runs of hidden systems:
path 1, j_545 (10 x 18):
1  19  -19  -27  -6  2  16  -7  8  11  11  -19  -3  0  8  -10  -4  -22
-26  4  -17  -17  -15  5  1  -15  -18  3  4  3  6  7  11  8  11  -26
-23  -10  -21  6  -16  10  -20  5  -10  7  2  11  1  -3  -13  -1  -13  -22
4  -21  -6  6  10  10  -14  7  4  1  15  -14  15  -6  -1  1  -25  -28
-7  -7  21  11  -9  12  -5  -9  12  -18  18  -18  18  -11  5  13  7  -21
-12  20  3  19  -11  21  -7  10  7  -12  5  3  10  -19  5  27  -1  6
8  8  16  7  12  14  0  8  -4  12  -4  21  0  -22  15  20  -22  -1
11  -2  31  15  17  -6  -5  3  -17  8  -10  -2  -16  -9  3  13  6  -14
2  -10  9  28  16  8  3  5  -10  -9  -24  -6  -4  6  -12  9  20  15
4  -6  20  5  5  12  11  15  19  5  -23  2  3  4  -13  -9  -4  30
path 2, j_837 (10 x 18):
-4  -8  4  13  5  -21  -7  -4  -10  -12  -4  -19  -5  23  -22  -4  22  -15
-2  -9  -9  16  6  13  4  10  17  -16  -9  -2  23  18  -21  -4  -12  18
2  16  23  -20  -4  4  9  9  25  10  7  -2  17  -3  8  1  -22  8
2  26  9  -8  -9  -21  -2  -14  -14  6  13  0  7  -5  16  13  17  8
4  -1  -13  21  -5  -6  -2  -26  -18  4  -8  27  -6  -8  -16  -9  6  10
22  -1  -12  10  12  7  5  4  8  17  -7  -10  -14  -13  -16  -19  -20  -10
1  -3  -2  -13  4  12  16  -3  8  4  4  -40  9  3  10  -2  15  -18
-36  -5  -4  -9  -27  10  -6  4  -2  1  -8  -1  13  8  -4  0  20  12
-3  -8  -12  -6  -2  -3  -21  18  -10  19  4  22  9  -5  7  0  -22  21
21  -18  15  -7  8  -18  -14  -12  -3  2  25  2  -3  -13  16  -4  -9  -14
path 3, j_976 (10 x 18):
25  -7  5  13  10  6  17  -30  -4  1  -1  1  6  -18  5  -8  12  16
5  11  5  2  -11  8  14  4  8  18  -20  -7  -22  -17  -12  -18  11  17
8  -8  -23  -10  18  11  12  10  -13  9  -9  -15  -7  -2  23  0  15  16
-7  -31  9  -24  -2  -5  3  -7  -5  10  -8  9  -17  6  8  -21  11  3
1  -16  -25  -3  -2  -18  -17  16  3  -9  10  -10  -16  9  -7  -18  4  15
11  -18  -12  -14  4  2  12  -15  20  -24  19  7  -1  1  12  -17  -9  2
-11  19  0  -16  -25  -6  2  4  23  -15  12  2  -22  -5  2  -6  -1  -4
-10  14  -32  -5  1  6  2  1  -10  -22  7  14  -7  4  21  21  -1  -4
-14  1  4  -10  0  -1  4  -9  -7  -3  -8  30  -17  9  -3  4  -17  -32
-7  8  -9  13  8  -8  -12  16  -5  -13  1  -15  -7  17  -15  13  -6  -32
path 4, j_545 (10 x 18):
-1  11  14  -3  -3  -10  18  -16  9  -29  2  -2  -3  11  6  5  27  14
-8  31  -15  -3  -10  -3  11  5  5  -2  -14  24  -14  2  -7  0  -7  22
15  7  -7  -19  18  -13  9  -3  -9  22  -8  15  -11  10  4  -9  -22  -10
-1  -9  4  -2  2  -22  0  -22  -16  -1  -3  -10  -8  21  -14  -12  17  -26
-14  -3  -28  14  -11  7  2  -4  5  -12  -8  -9  13  18  -27  -11  7  5
-1  3  -5  -16  -10  11  7  1  25  12  9  -2  25  0  -4  -14  -27  1
-2  18  8  -19  -10  -19  -10  -7  -4  12  25  -13  14  -2  14  10  1  -18
-11  3  -21  16  -11  -2  -14  -19  -25  -5  10  16  8  -10  3  13  10  -5
9  -7  -15  21  -2  20  -4  -3  2  12  -1  7  -8  -30  -12  -10  -19  -12
11  -6  11  -2  14  18  10  3  5  11  2  -35  3  -14  11  3  1  -25
path 5, j_18 (10 x 18):
14  -1  -11  6  15  7  19  -12  14  -16  -2  -3  27  21  -9  -6  -9  8
0  21  20  -11  -20  -3  10  -14  29  0  13  -3  14  -3  -7  -8  -9  -4
-2  38  -15  -5  -11  -8  -2  -8  -14  9  12  -6  16  -4  8  15  5  0
-8  2  -11  3  -8  0  2  -31  -24  18  -10  19  5  -2  -11  -7  3  -16
9  6  -10  11  4  1  -3  6  -3  22  -7  -25  -10  -7  -24  -13  -7  -26
1  -18  -5  3  10  27  10  -3  1  3  2  -33  18  -7  11  4  10  -15
-28  -14  10  0  -28  18  -11  10  13  5  1  -6  15  -8  -9  -4  6  6
-2  -2  -17  0  -3  4  -21  22  -6  17  13  9  15  -14  10  8  -20  17
11  -27  11  2  1  -8  -19  -14  -11  5  18  18  -4  -23  13  -3  -5  -5
10  -2  -3  28  -1  -9  -13  6  -2  -12  2  -8  -28  -18  -10  -2  15  8
path 6, j_345 (10 x 18):
-4  -5  17  -20  -9  14  18  -8  11  14  -7  -13  -18  -15  9  -14  10  -15
-20  -3  -20  -4  -5  4  -15  26  -15  8  -4  -22  -3  4  7  7  18  4
-9  -38  -9  -6  2  12  -6  -7  -10  6  -7  26  6  0  4  -12  -7  8
11  -16  12  1  1  -12  -20  21  16  1  14  -6  -18  -9  -5  -12  -17  1
7  -15  -5  13  12  3  -6  -2  -2  -34  20  -4  4  -3  20  18  10  2
-14  8  14  3  -19  7  8  -9  15  -19  -6  30  -21  -11  0  1  2  5
4  27  -12  1  17  0  1  25  -9  2  -8  5  -19  0  9  21  -15  -4
-6  -13  18  -5  18  -3  8  -18  -22  0  -13  10  -4  17  8  9  7  -27
-13  4  11  11  -5  -14  -9  17  7  -6  -16  -7  -5  26  -33  -5  2  -1
6  -4  -9  1  17  10  9  5  10  -10  1  1  34  22  1  7  -19  10
path 7, j_943 (10 x 18):
0  31  -29  -5  -1  2  14  12  5  -4  -2  -17  -9  4  4  3  9  16
-9  0  -12  -33  3  2  18  -12  -12  17  -9  7  4  15  16  -6  2  -10
-12  -5  -8  -8  -12  -22  -19  10  -8  10  2  -14  -14  15  -18  -15  7  -15
2  -14  -30  10  8  -3  -4  -12  -5  -14  9  -5  26  20  -11  -4  -4  -3
-3  -1  8  -8  -21  3  3  -17  28  -4  17  3  10  -7  -11  -17  -16  -16
-3  27  -6  3  -9  -3  -11  9  4  -9  25  -16  12  -8  12  23  -3  -10
-19  -2  -2  -3  -8  12  -3  -20  -20  1  1  31  6  -10  16  16  -1  -16
-5  6  -3  20  -3  2  -17  14  -7  11  -8  6  -25  -15  -19  1  -13  -21
9  -12  3  23  27  18  6  -2  -8  -3  -11  -14  15  5  -3  15  -2  -18
-16  -15  38  5  -12  17  3  2  19  -3  -12  -1  4  -5  -12  -4  7  1
path 8, j_18 (10 x 18):
-9  -3  -14  -8  -13  15  -6  5  2  28  -2  4  -5  -19  -4  -11  -21  -21
-2  -17  -8  -3  4  6  -17  10  -14  11  16  -21  -2  -15  19  8  2  -27
-18  -34  -6  21  -7  15  -17  2  -8  -14  1  -1  3  -6  -4  3  15  -3
-2  -13  -6  16  -1  19  -11  25  17  -5  -1  10  -5  -16  -7  0  -24  11
8  -10  21  -4  10  7  -8  11  6  -5  15  8  -4  -22  29  16  -11  2
-10  -4  22  13  -5  -11  -15  4  -12  -17  2  14  -16  -6  7  16  20  12
7  1  -4  18  17  -1  4  11  -7  -8  -21  25  -18  4  -8  5  -5  22
20  -1  30  -7  25  -5  17  2  11  0  -12  6  -17  3  9  -4  -10  0
1  11  25  -7  8  -16  8  7  3  -14  -5  -19  -5  21  6  9  25  12
-8  7  -3  -6  2  -5  15  -6  0  -8  -15  15  16  30  -6  -1  8  29
path 9, j_943 (10 x 18):
-1  1  -5  7  19  11  16  5  6  -7  -19  -11  21  31  -17  2  -7  -5
-12  3  34  -15  -15  -8  2  0  19  5  -3  -2  19  18  -12  -7  -4  -1
-4  22  5  4  -9  -24  -20  7  -6  0  13  2  23  9  -4  15  1  21
9  9  0  4  -5  -12  -2  -30  -15  8  7  33  12  -9  0  -2  -9  6
17  25  -2  18  -8  -10  1  -15  -3  10  3  -7  -21  -23  -15  -8  2  -12
3  11  -12  14  5  21  20  -17  -11  3  -11  -21  10  -9  3  7  20  -6
-22  -6  3  -9  -19  24  7  2  3  26  -18  -8  2  -12  -6  -10  9  -1
-2  -10  -8  -3  5  1  -20  28  -10  28  0  -22  17  0  0  2  -5  7
5  -41  11  -4  4  -5  -15  -13  -8  7  13  4  20  -2  7  -11  0  3
12  -14  1  15  -11  -7  -19  5  16  -14  24  -2  -8  -21  -5  -10  -2  15
path 10, j_345 (10 x 18):
12  5  9  -22  12  -3  4  12  14  2  17  -8  -7  -3  21  4  -23  -20
-16  2  1  1  -9  -17  -13  -12  -17  -18  15  -3  1  7  7  15  23  -18
-14  10  -19  18  -12  4  -3  -4  -2  -7  -14  28  -3  5  -27  -4  -11  6
18  9  2  -1  21  10  11  7  11  12  -3  -3  1  -3  -1  0  -33  -19
-8  -2  26  -4  -2  -4  -2  -7  -3  -6  10  -26  11  7  7  12  18  -29
-27  9  -7  16  -22  5  -9  1  -4  -5  -8  10  19  7  -20  7  10  18
14  8  -2  -1  8  10  4  4  5  23  -6  18  14  -11  -1  -3  -36  10
19  1  28  -4  8  -16  -7  -8  -5  15  15  -23  4  -11  10  3  4  -17
-9  2  -4  23  -13  -3  -4  -14  -9  -12  -4  -11  8  1  -15  3  32  15
4  7  -11  2  -2  22  19  0  12  12  -19  15  2  -11  -7  -11  -13  26
path 11, j_837 (10 x 18):
4  -5  -22  -22  12  -1  19  -14  -18  13  -12  5  -5  13  13  -13  9  8
-5  -15  -11  -18  -8  -20  -5  0  1  8  -1  -3  -15  18  -16  -31  2  -4
7  -9  -35  -7  5  -11  -9  8  9  -12  20  -15  13  17  0  -10  -9  7
-9  -6  -6  -18  -20  5  1  -13  25  -16  24  9  16  1  6  -9  -14  -3
-8  29  -17  -5  -22  -4  -11  5  3  -6  22  7  -6  -17  8  11  -10  -4
-2  4  -22  4  2  9  1  -21  -19  -3  7  22  -1  -13  15  13  -9  -23
-9  0  -1  11  -3  5  -7  -3  -7  3  -6  2  -23  -8  -14  0  -8  -43
-7  -3  -11  16  17  17  -3  15  -10  -5  -7  -22  8  11  -4  19  -2  -26
-25  -14  26  -1  -2  18  -1  9  5  -2  -11  0  22  13  -5  12  -4  -16
-9  11  26  7  -2  -9  -22  25  -4  8  0  0  14  4  -2  21  -5  11
path 12, j_976 (10 x 18):
23  3  -11  -10  16  -18  9  3  18  -12  11  -7  7  23  -4  -13  -17  11
3  20  8  -22  -12  -16  18  -18  19  -12  15  -9  4  10  5  -7  10  0
-17  32  -25  -7  -20  -4  7  -10  -3  -6  -1  8  4  8  -1  5  11  11
-2  15  -29  -14  3  0  8  -11  -16  17  -8  20  4  7  1  -2  -19  -15
-4  5  -9  -9  -3  -9  -4  -7  -12  18  5  -17  -3  6  -9  -6  -2  -42
-19  -15  -15  12  -10  13  -7  -9  -3  -7  6  -19  22  9  -13  0  9  -22
-16  -10  0  1  -16  22  -8  7  17  8  3  4  28  -5  -11  -4  -21  -3
-1  5  7  -4  -6  2  -20  17  2  16  22  -8  18  -21  17  15  -17  -4
-1  -6  17  14  -9  -1  -16  -18  -16  0  16  15  8  -25  13  15  8  -5
3  2  5  34  -5  7  -11  -3  -7  4  -9  17  -11  -26  -19  2  -5  4

runs to name:
path 13 (2 x 18):
-11  -22  2  19  -17  9  -25  5  1  6  12  -10  6  -22  -11  -5  -1  -10
6  -17  -6  17  5  25  -9  5  6  -3  13  -3  22  -22  10  12  -14  2
 -> j_943
path 14 (2 x 18):
12  -7  8  0  27  -8  -1  -7  -31  15  -3  -5  9  5  15  14  6  -14
-1  -19  19  22  -2  -5  -4  -9  0  -2  -14  -13  3  9  -29  -13  18  0
 -> j_18
path 15 (2 x 18):
20  16  -28  1  24  -10  8  11  -14  10  -8  -11  -5  9  5  2  1  17
1  -22  18  -18  1  3  21  -29  7  3  -7  2  -1  6  2  -21  9  -9
 -> j_18
path 16 (2 x 18):
-14  -9  -3  -6  -4  5  -3  7  -20  17  -21  9  -32  -9  4  -4  12  -7
2  -34  -20  6  20  2  -9  14  -14  -4  -7  -6  -16  9  0  -8  1  -7
 -> j_976
path 17 (2 x 18):
-14  8  26  2  -19  16  9  -15  2  20  -11  -8  15  -13  -8  0  12  -7
-8  11  -1  12  -12  5  -16  17  -13  28  -5  -12  18  -13  -7  10  5  16
 -> j_943
path 18 (2 x 18):
0  -16  -3  11  26  6  -4  5  -14  -2  -6  -14  6  16  -3  12  -5  -33
-8  -18  18  18  2  14  -3  2  17  -17  -1  -16  20  10  -18  3  -1  -12
 -> j_18
path 19 (2 x 18):
26  -2  -10  20  16  12  3  -10  4  5  9  -5  18  -14  -5  -3  -24  -9
1  -3  31  1  -10  13  6  -14  15  -2  11  -17  0  -23  9  1  11  -17
 -> j_943
path 20 (2 x 18):
-4  5  -2  17  3  -2  -22  16  -17  16  -8  24  4  -6  -11  13  -20  8
29  -20  16  16  25  -7  -6  -5  -6  10  4  -3  4  -7  -6  -4  -13  -8
 -> j_545
path 21 (2 x 18):
-5  10  -13  11  3  16  0  12  9  -31  13  -6  -3  -7  16  24  -3  -10
-18  1  22  -4  -1  14  5  -2  2  -14  -9  30  -6  -1  11  19  -10  -14
 -> j_976
path 22 (2 x 18):
6  -23  3  29  16  15  -2  3  -5  -3  -12  -22  5  -3  -14  2  11  -6
-8  -17  25  2  2  25  7  19  20  3  -14  -17  10  -2  -5  -3  2  9
 -> j_837
path 23 (2 x 18):
-7  14  -30  17  -5  15  6  9  6  5  -13  -14  11  6  -26  -5  -7  2
-2  -1  11  -16  1  11  9  -9  6  24  0  -12  33  5  1  -4  -13  -18
 -> j_943
path 24 (2 x 18):
-1  8  -24  -7  -8  -11  -6  18  10  10  2  -21  6  15  -21  -19  -6  11
4  -11  -10  -25  -3  -6  5  -19  4  4  21  0  30  10  14  -10  -5  2
 -> j_545
path 25 (2 x 18):
-5  -27  -4  1  12  -15  -10  -11  -16  -8  5  -7  5  26  -8  -4  9  -23
-5  -12  2  9  -11  -1  -5  -2  25  -15  4  -5  15  16  -30  -18  -10  -1
 -> j_976
path 26 (2 x 18):
-4  18  3  -1  3  -5  8  5  -1  -2  -3  -40  0  14  -4  8  24  -14
-21  -11  -5  -4  -3  12  10  -9  -7  -3  -16  8  30  22  -3  2  12  15
 -> j_976
path 27 (2 x 18):
-21  16  -20  -7  -21  9  -11  4  -11  21  0  15  13  -11  5  10  -10  2
7  -5  -7  3  9  -5  -16  -1  -23  30  3  3  1  -12  -2  -1  -19  -29
 -> j_943
path 28 (2 x 18):
4  20  -17  18  -8  9  6  4  14  4  -13  4  -6  -7  -30  -11  -18  5
12  16  -8  -16  13  13  20  -3  1  23  0  -20  15  -4  13  2  -11  -15
 -> j_837
